One turn moves each row of this set onto another row. After a few examples, where does it send each row asked below?
j483: [-12  12  12 -12 -26   5   2   3  -5  -2 -38  18   1   7   3 -14  -6 -14
  20 -10   8  17   6  14  31  -8  -3 -32   6  -5  31   8  -2   6 -15  13
   5 -12  -2   7   7  20  11  16  11  28  11  -1   5 -13 -15  -2   0   6
  20 -12 -26   3 -15]
j475: [  1  -4   3   8 -25   5   7  -9 -16  -9 -29  19  13   7  -8 -12  14  -5
 -19 -11  12  17   8   1  -8 -10  15 -22 -28 -13 -19   4  18   1 -30 -12
   6 -17   6  11  10 -12  18  23 -21  23   5   3 -10  -3   3   0  18  11
  13  -7  -4   9  14]
j245: [ 13  -6  -3  15  -4 -10   1 -24   5 -22   2  36 -24 -17  18 -24 -12  15
   2 -19  16  -4   5 -11  19   5   6  -7 -12 -27  -7   4  22   4   1   5
  -5  16  21  16 -26   0  -3 -19  14 -16   0   2 -19 -22 -14  -1  36  -9
  -9 -27 -29  11  22]
j846: [ -5 -23  32  10   8  -2 -21  -9   4  -9 -21  33   2 -13  -2   2   3  23
 -10 -40 -14  33 -19  22 -39  14   3 -21   1   2  -4 -21  -8  -5 -16  -1
 -26  -8   9  30  11  -2   2  -5  -5   7 -12   3 -32  -8   1  -3   4   2
   0 -12 -25   8 -19]
j194: [  1  -3   4  11 -25   8   5 -11 -17 -10 -27  18  13   6  -8 -14  14  -4
 -17 -13  11  19   7   3  -6 -10  12 -22 -30 -13 -20   6  20  -1 -31 -15
   4 -18   7  10  10 -13  16  21 -21  23   5   2 -10  -4   3   0  19  13
  13  -9  -3   9  14]
j327: [ 12  -7  -2  15  -4 -11   3 -22   7 -20   0  38 -24 -16  18 -26 -12  14
   1 -18  19  -8   5 -13  18   4   8  -9 -10 -24 -10   0  20   5   2   8
   0  19  19  15 -24   0  -2 -17  13 -12   1   2 -21 -19 -15  -1  37 -11
 -11 -26 -30  12  21]
j307: [  0 -21  30   7  15   1 -22 -23  -2 -18  -6  35  11 -22  -2 -12   0  13
 -11 -32  -9  35 -22  25 -21   8   8 -21  -7   3   2 -18  -8 -11 -13  -3
 -33  -3  24  43  17   1   1 -14 -16  -2 -12  -7 -19 -12   8  -1  -2   6
  -6   1 -17  13 -10]
j412: [ 19  -6  23  15  12 -22  -1 -24 -10   2 -19  26  20  13  -6  -3   5  -4
 -14 -37 -10  31  10  20   3   1 -14 -43   5  13   7  -8  11  -8   4  -2
 -12 -19   0  22  15  -7  -2   1  -9  -3  -9 -10 -14   0  27  11 -18  18
  -2  -3 -32  13 -25]
j467: [ 22   0   0   2   3 -11 -16 -13   3   4 -17  30 -11 -30  21 -16   4 -10
  -1   3  24  -1  24   0  23  -2  13 -16  -3  -2  17  -9  12  17  -9  -5
  -5  19   8   9  -6  -5  13 -21  31 -42  -5 -15  -5 -18  -6   3  27  -2
 -17 -36 -30   7  15]
j230: [ 19  -4  27  14  13 -21  -1 -20 -10   4 -19  31  18  17  -6  -3   3  -4
 -13 -37  -9  29   8  24   2   3 -10 -38   6  12   7  -7  11  -4   1   0
 -13 -17  -6  26  14  -6  -5   4 -15  -4  -8 -10 -14   1  26   9 -17  19
  -1  -1 -35  15 -24]
j422: [ 16 -22 -10 -17  36  -6  -7 -22  -9  -8  -4  16   8  13   5   9   3   5
 -15 -27  -3   9  -1  10 -20  -3  -9 -29   8  -6   8 -25  19  20  -8   9
 -34 -14  15  -5  11   6  11  -4   2 -11  12   3  12   4   3  17   2  12
  24  11 -12   6 -16]
j181: [ 11   8  -3   8   7 -11 -15  -8  21  12 -35  28 -34 -27  13   0 -11   5
  -3  -5  15   2  27   0   6   1  11 -10 -10 -14  22  -4  14  17 -12  -4
  -4  25  -6  -3  -5  -6  15 -11  25 -32  -8   1 -20 -19 -13  10  20   5
  -6 -39 -31   7  11]
j548: [  2   3  15   1 -17   7   8 -12 -22 -16 -15  27   7   1 -24  -5   9  -5
 -20 -23   0  21   1  -4  -3 -24   5 -18 -17 -12   2  -2  13  -4 -26 -11
  16 -13  -3  15  17  -3   1  17 -29  10 -11 -27  -8  -6 -21   8  24  13
  18 -16   3  -1  17]
j436: [  7   8  23  10   3 -16 -11 -20  -3   7 -20  28   5  15  -3   0   4  10
 -11 -47 -16  33   4  18  -2  -7 -13 -35  -4  12  19 -10  15  -6  -4  -8
 -12 -16  -4  22  23   3  -5   7 -18 -12   4  -6 -18  -2  25  12 -19  19
  -3   2 -29  16 -29]
j958: [  2 -26  29   6   9  -2 -17 -21  -1 -16  -9  35   9 -21  -2 -13   3  11
 -14 -27  -5  28 -20  18 -27   6  11 -24   1  12   0 -26 -11 -10  -8   3
 -23   0  24  38  20   2   8 -13 -13   5 -13  -6 -21  -7   8  -3  -2   1
 -12   2 -18  10 -17]
j521: [ 15 -13  -1  11  -8  -9 -10   0   3 -10 -22  29   4 -20  22  -4  -3  -6
  -7 -10   6   5   5  -3  30 -11   7 -26 -12 -14  16 -10  19   4 -17  -6
 -26   9  17  11 -50  -5   9 -38  24   2 -21   6   2 -11 -25   4  14  -1
   6 -40 -34   9  22]
j929: [ -3   7  -6   2 -15  -7 -17   2  17  -6 -27  35 -21 -21  25   0 -13  11
  -2 -12   7   5   1 -15  17 -27  22 -16 -22  -7  38 -20  14   5 -23   0
 -13  20  10  16 -30   6  14 -27  -2  -9 -11   8  -5 -18 -30   6  -2  -3
  -6 -25 -27  19  20]
j815: [ -2  14   5  -8 -11   8   7 -20  -8  -8 -28  18   0  -3  -4 -16 -17 -23
  19  -9   5  23   7  17  41  -7  -5 -33  -3 -17  33  17   4  -8  -6   7
  -4 -10  11   9   6  13  15   7   3  29  -7  -5  13 -17 -11   5  -4  18
  27  -9 -17  -3  -6]
j652: [ 21   4  -1   4   6  -8 -20 -18   0   1 -15  26 -11 -30  20 -15   3  -8
   1  -1  20   5  21   6  28   1  10 -15  -7 -10  21  -3  16  17 -10 -14
 -12  15  11  12  -7  -7   9 -22  31 -45  -5 -14  -4 -18  -6   3  29   1
 -14 -38 -26   7  17]
j832: [ -5  12  11 -14 -11   5   7 -12  -4  -7 -33  24  -1   3  -6 -17 -21 -23
  19  -6  11  19   5  19  37  -7   2 -29  -1 -14  31  15  -2  -1 -10  15
   0  -4   2  14   8  18  13  12  -2  26  -6  -5   9 -19 -12   4  -8  18
  24  -5 -23   4  -5]
j32: [  5 -26  25  10  11   1 -19 -28  -6 -15  -6  29   9 -27  -1 -11   5  12
 -15 -30 -10  34 -19  21 -22   5   6 -27  -3   7   1 -22  -6 -18  -7  -6
 -26  -7  31  35  19  -3   9 -17  -9   4 -13  -6 -19  -7   8  -2   0   0
  -8  -1 -12   5 -15]
j647: [ 15   8  -7  12   7  -8 -16 -14  17  12 -33  24 -35 -33  13   1  -7   4
  -4  -7  12   6  29   0   7  -1   7 -16 -12 -16  23  -3  16  11  -7 -11
  -5  21   1  -7  -4  -9  17 -17  29 -33  -8   0 -17 -19 -11   9  22   5
  -3 -43 -25   1  10]
j544: [ -2 -25  29  15   6  -3 -19 -11   2  -7 -22  28   1 -17  -4   1   6  19
 -13 -39 -15  33 -16  19 -37  10   1 -28   4   7  -2 -24  -6 -12  -9  -3
 -21 -10  14  23  13  -4   7 -10   0  13 -12   2 -30  -7   1  -4   5  -3
  -3 -13 -20   2 -23]
j963: [ 14 -16   3   6 -11 -13  -7   7   7  -9 -27  35   4 -17  19  -6  -6  -6
  -9  -7  12  -3   7  -7  24 -12  14 -25  -7  -7  12 -16  13  11 -17   5
 -17  15  10  11 -49  -2   8 -35  20   1 -20   4   0  -9 -26   4  11  -3
   1 -38 -40  12  20]
j174: [  2   1  16   1 -19   6  12 -10 -19 -16 -15  29   7   2 -26  -5   9  -5
 -21 -22   1  17   1  -6  -4 -23   6 -17 -15 -10   1  -5  11  -3 -25  -7
  17 -11  -2  15  17  -1   2  18 -29  11 -12 -25 -10  -5 -22   7  24  13
  16 -18   2   0  16]
j688: [ 19  -2  24  14  14 -20  -4 -25 -12   2 -18  27  19  16  -5  -1   3  -5
 -12 -40 -10  34   9  25   5   4 -13 -39   4   7   8  -5  13  -8   1  -5
 -17 -19  -3  26  12  -7  -5   0 -13  -5  -9 -10 -13  -2  27   8 -17  21
   2  -2 -32  13 -23]
j326: [  6   4  -6  21  -4 -11  -2 -25   8 -17  -5  31 -35 -16  28  -9 -11  24
   6 -23   8   2   2 -14  10   0   1  -6 -10 -29   7  -2  25   4   1   5
   5  11   8  15 -20  -7   4 -13  11 -14   0   5 -25 -24 -27  -1  32 -15
 -11 -32 -19   8  21]
j730: [  1   4 -12   7 -18  -7 -16  -5  14  -6 -27  27 -19 -29  24   0  -7  11
  -5 -11   5   6   3 -18  18 -31  18 -26 -20  -4  39 -22  17  -2 -16  -4
 -11  15  16   7 -29   3  22 -34   5  -6 -11   7  -4 -16 -30   7   1  -9
  -5 -26 -20  12  16]
j432: [ 11 -15  -2 -21  38  -4 -12 -17 -10  -8 -11  22   6  23   0  13  -1  11
  -6 -42  -4  12  -5   9 -23  -2   2 -23  13  -2  17 -23  17  24  -8  12
 -25 -12   8   4  14   8  15   0  -5 -19  11  -5   9  -9  -9  16   1  11
  24  12 -24   8  -5]
j244: [ 12 -19  -5 -20  38  -4 -11 -19  -9  -9  -4  18   7  18   6   9  -1   7
 -13 -29  -2  10  -4  14 -19  -1  -7 -24   6 -12   9 -20  20  25 -12   9
 -37 -11   9   0   8   8   7  -2  -3 -14  13   1  10   0   2  16   0  17
  25  11 -14  13 -13]
j150: [ 18   4   4   0   5  -9 -17 -12   5   0 -15  35 -11 -26  22 -16  -1  -7
   1   2  23   3  20   6  24   2  14 -10  -7  -9  20  -3  12  23 -13  -7
 -10  20   5  16  -6  -5   7 -18  27 -46  -5 -14  -6 -20  -7   6  28   1
 -14 -36 -30  11  21]
j636: [ 12 -23  -7 -19  36  -7  -5 -19  -8  -9  -7  19   8  16   5   7   0   5
 -14 -24   1   5  -3   9 -23  -2  -4 -25  10  -5   9 -25  16  24 -10  14
 -32  -9   9  -2  12   7  12  -1  -2 -11  13  -1   9   3   3  17  -1  14
  21  14 -18  12 -17]
j665: [ 14  -8  -4  16  -6 -10   2 -26   6 -19   1  35 -25 -19  18 -27 -11  14
   0 -19  17  -6   3 -12  20   2   5 -10 -10 -25  -7   1  23   1   3   5
  -3  17  21  13 -24  -2   0 -21  16 -11   1   1 -19 -19 -13  -2  37 -12
 -10 -26 -28   9  20]
j808: [  3   3  -6  20  -5 -12  -1 -21  10 -17  -6  33 -35 -15  27 -10 -12  25
   7 -22   9   1   3 -14   8   0   5  -5  -9 -28   6  -1  22   7   0   8
   6  13   6  16 -20  -5   3 -11   9 -14   1   5 -26 -26 -25   0  30 -17
 -12 -30 -21  12  20]
j392: [ 12  14  -3   8  10  -7 -19 -12  18  11 -32  28 -35 -27  14   1 -10   5
   2  -9  12   9  26   2   9   2   8 -10 -15 -21  23   1  16  17 -12 -11
 -10  20  -3  -2  -8  -7  11 -14  26 -37  -9   2 -18 -21 -12   9  20   9
  -1 -43 -26   6  15]
j697: [  6   1  -6  22  -6 -12   1 -23   9 -16  -5  32 -35 -17  26 -10 -11  24
   6 -22  10   1   4 -17   7   0   5  -7  -7 -25   8  -6  23   5   1   9
   8  13   7  14 -19  -7   6 -12  11 -12   0   3 -25 -23 -26   0  30 -19
 -13 -30 -21   9  18]
j889: [ 13 -20  -5 -16  36  -6  -9 -20 -13  -6 -11  18   7  19   0  13   3  10
  -9 -40  -4   9  -3   4 -24  -4   0 -29  15   5  17 -28  20  20  -3  11
 -21 -14  13  -2  16   5  21  -4   0 -16  11  -6  10  -6  -9  15   3   8
  23  11 -21   5  -9]
j466: [  1  -3   5   7 -23   8   4  -9 -16  -9 -28  20  13   8  -7 -12  14  -5
 -17 -12  12  18   7   4  -6 -10  15 -21 -28 -15 -20   6  18   1 -34 -13
   3 -17   5  12   9 -11  17  23 -21  22   6   2  -9  -3   3   0  19  14
  14  -7  -5  12  15]
j8: [  7   7  20  12   2 -17  -9 -23  -5   8 -20  26   5  11  -4   1   6   9
 -13 -47 -16  33   7  16  -3  -8 -15 -40  -4  15  18 -11  16 -10  -1 -10
 -12 -18  -1  16  22   2  -2   3 -15  -9   3  -7 -18  -2  26  10 -19  14
  -2  -1 -24  13 -31]
j333: [-11  17  11 -11 -24   8  -4  -1  -7  -4 -33  16   2   7   5 -13  -7 -15
  23 -15   2  22   3  20  35  -8  -7 -29  -1 -14  32  16   3   4 -18   5
  -5 -15  -1   8   5  20   6  15  12  23  10   0   7 -17 -14  -1   1   9
  24 -14 -21   1 -12]
j524: [ 13 -15  -6 -16  38  -3 -14 -22 -14  -8  -7  19   7  19   0  14   2  11
  -5 -44  -7  14  -6   9 -19  -2  -4 -26  10  -3  19 -22  22  19  -6   5
 -28 -18  13   1  13   6  17  -4   0 -19  12  -5  11  -9  -9  15   3  10
  26  10 -18   5  -5]
j627: [ -5   9 -11   4 -12  -3 -22  -5  13  -6 -25  30 -20 -24  26   1 -10  11
  -1 -19   1  12  -1 -12  21 -26  16 -19 -28 -12  40 -13  19   0 -22  -9
 -20  13  14  15 -30   3  15 -33   0 -11 -11   8  -3 -21 -31   7   0  -2
  -1 -28 -20  16  22]
j982: [ 13  -9   4   3  -7 -10 -13   7   6 -11 -25  37   4 -13  21  -5  -8  -6
  -5 -11   9   4   2   1  27  -9  13 -21 -12 -16  14  -8  15  11 -23   0
 -27  15   9  17 -51  -2   2 -35  16  -4 -21   5   1 -14 -26   3  11   3
   6 -38 -41  16  26]
j34: [  6   6  21  11   2 -18  -8 -18  -4   8 -23  26   5  14  -4   1   5   9
 -15 -44 -14  30   7  13  -5 -10 -11 -39  -3  18  17 -13  12  -8   0  -5
  -9 -16  -3  18  23   4  -3   6 -15  -9   3  -7 -19   0  25  11 -21  15
  -4   2 -28  13 -31]
j971: [ -8  11   5  -7 -26   6   1  -6  -8  -2 -35  12   2   4   5 -12  -2 -13
  19 -12   3  21   7  14  34 -10  -9 -37   4  -7  32  11   4  -3 -10   5
   1 -16   6   3   6  18  13  11  19  30  11  -1   9 -12 -14  -1   4   3
  21 -17 -18  -4 -17]
j779: [ -2 -23  29  15  10   0 -23 -14   0  -9 -19  27   3 -17  -1   1   7  22
 -11 -44 -19  39 -17  23 -35  12  -4 -23  -3  -2   0 -16  -3 -10 -15  -8
 -29 -14  15  27  10  -4   4 -10   0   9 -12   4 -30 -11   1  -4   6   1
   2 -13 -18   5 -19]
j756: [ -1   8   7 -10 -13   5  11 -16  -3  -5 -32  21  -1  -2  -7 -17 -16 -23
  17  -4  10  17   9  12  36 -10   0 -35   4  -8  31   9  -2  -6  -4  15
   6  -5   8   7   9  17  18   8   4  33  -6  -4  11 -15 -13   3  -7  12
  21  -5 -21  -3  -8]
j593: [  2  -1  15   2 -19   8  11 -12 -21 -15 -16  26   7   0 -23  -3  10  -5
 -22 -23   1  21   2  -6  -3 -23   4 -18 -16 -10   1  -5  12  -4 -25  -9
  17 -12  -1  15  16  -3   4  17 -27  11 -11 -25  -9  -5 -21   4  26  12
  17 -17   5  -2  14]

j475 moves to j174
j627 moves to j521
Where do these go?
j432 moves to j244
j544 moves to j958
j181 moves to j150
j756 moves to j483

